One turn moves each row of this set onto another row. After a few examples, where does it send each row asked below?
retak: [  2  -3 -16  25 -32 -11   6   9   3  11 -17   6  36 -15 -10  10 -10  21
  26  -8  29]
tuden: [ -7   8 -15 -33  -9  -1  -2   5  -3   5  -8   2  26 -25  -9  14  -6  22
 -13  24  34]
Dopuf: [ -6 -11 -16  20 -17   7  -2  -8  -5   7 -14   1  44  35 -22   7 -14  19
 -16  20  23]
Segak: [ -4   0  -8  -3 -11   0  -2  -8  -3   8 -19  -1  23  18   5  12 -12  27
  36  47  23]
vap: [ -3 -18 -10   7   0 -18   5 -16  -6  -3   8   6  -9  18   3   8 -37  21
  -2 -11   5]
Sefi: [ -6  -5   5  23   0 -12  12  17  -1  -1   1   5  -9  20   1   8  -1  15
 -26  30  -7]
zim: [ -3   2  -1  28   3  -5   5  20  -2   2  -5  10  -1  22  -1  11   2  10
 -27  30  -7]
tavum: [  0 -10  -5  16 -38 -21  14   0   2   9 -12   2  27 -18  -8   8 -15  27
  23  -5  33]
dani: [  3  -3  -8  19 -38 -14   9   0   1  17 -20   4  35 -16 -11  12 -14  23
  20  -4  34]
vuf: [  5  -8  -4   5 -11 -12   2 -31  -9  15 -10   8   0  21  -4  17 -38  18
 -19  -4  12]
puded: [  7   1 -20  17   0   4 -10 -18  -9  17 -16  16  15  25  -8  21 -30   6
 -14  -9   6]
Dif: [ -2  -8 -27  19  11  -1  -7  -2  -6  -2   3  15   6  23  -1  11 -29  10
   2 -16   0]
nat: [  0   0 -12   6 -19  -7  -4 -11   2  12 -18   3 -13 -16 -11  16  30  23
 -11   0  11]
gobo: [ -8 -22  -2   8 -26 -10  10 -20  -4   2  -5  -8  28  30 -17   1 -22  32
 -18  24  28]
Fepub: [  0   1 -19  10 -13  -3  -8  -4   3  10 -17   4 -10 -16 -11  16  33  20
  -7  -1   9]
pino: [ -3  28 -21  26  -7   4 -16   3  -2   1 -10   6  -7 -19  -4  12 -35  13
 -19  27  28]
veguz: [ -3  -3 -19   9 -12  -8  -4   0   4   4 -10   3 -16 -17  -8  12  32  22
  -2  -4   7]
zozeg: [ -3  23 -12  21 -13  -4 -10  -4  -1   0  -7   2 -14 -22  -3  10 -39  19
 -21  30  31]
Feku: [ -3  -5 -12   5 -17 -12  -1  -7   4   6 -11   1 -18 -17  -8  12  29  25
  -6  -1  11]
sebez: [ -8  18 -15  22  -8  -7  -8   3   0  -9   2   1 -18 -23   0   6 -38  21
 -14  25  28]
vin: [ -6  -3  -7  -5 -10  -3   0  -7  -2   4 -15  -3  19  17   8  10 -15  28
  39  46  21]
Risos: [ -7  10 -25 -27  -1   5  -7  15  -2   1  -7   6  31 -24  -9  13  -2  17
  -7  20  30]
miva: [-12   4 -24 -29   2  -2  -2  19  -1  -8   3   4  23 -26  -4   9  -4  22
  -1  18  28]
vov: [-14 -18 -27  25  -4   4  -1  10  -2 -10   3   0  38  34 -16  -2 -12  20
   0  12  16]
fipe: [ -4   1 -12   0  -7   2  -3  -4  -2   7 -19   0  25  19   6  12 -11  24
  39  45  20]
zufet: [-11   1 -13 -36  -6  -7   3   8  -1  -4   1   0  19 -27  -4   9  -8  26
  -6  22  32]
Pege: [ -7  23 -24  27  -2   0 -14   9   0  -8   0   5 -11 -20  -1   7 -35  16
 -11  24  25]
Dufe: [  0   4   6  24  -3  -5   6  11  -2   9 -11   9   0  22  -4  15   1  11
 -33  33  -4]
nuda: [ -3  -2  12  19  -5 -12  12   9  -2   5  -5   5  -7  21  -1  11  -2  16
 -32  34  -3]
kivaf: [-17 -30 -11  13 -12 -13  11  -1  -1 -16  12  -8  21  29 -11  -7 -21  32
  -1  15  19]
Loni: [ -6  -2 -12  -1  -6  -1  -3  -2  -1   2 -14  -1  22  18   7  10 -12  26
  42  43  20]
Vas: [ -2  -9 -12  21 -31 -18  11  10   3   4  -8   3  29 -16  -6   6 -13  25
  29  -9  29]

tuden moves to Risos
nuda moves to Dufe
Where do these go?
Vas moves to tavum
Pege moves to sebez
puded moves to Dif
nat moves to Fepub
fipe moves to Loni
gobo moves to Dopuf

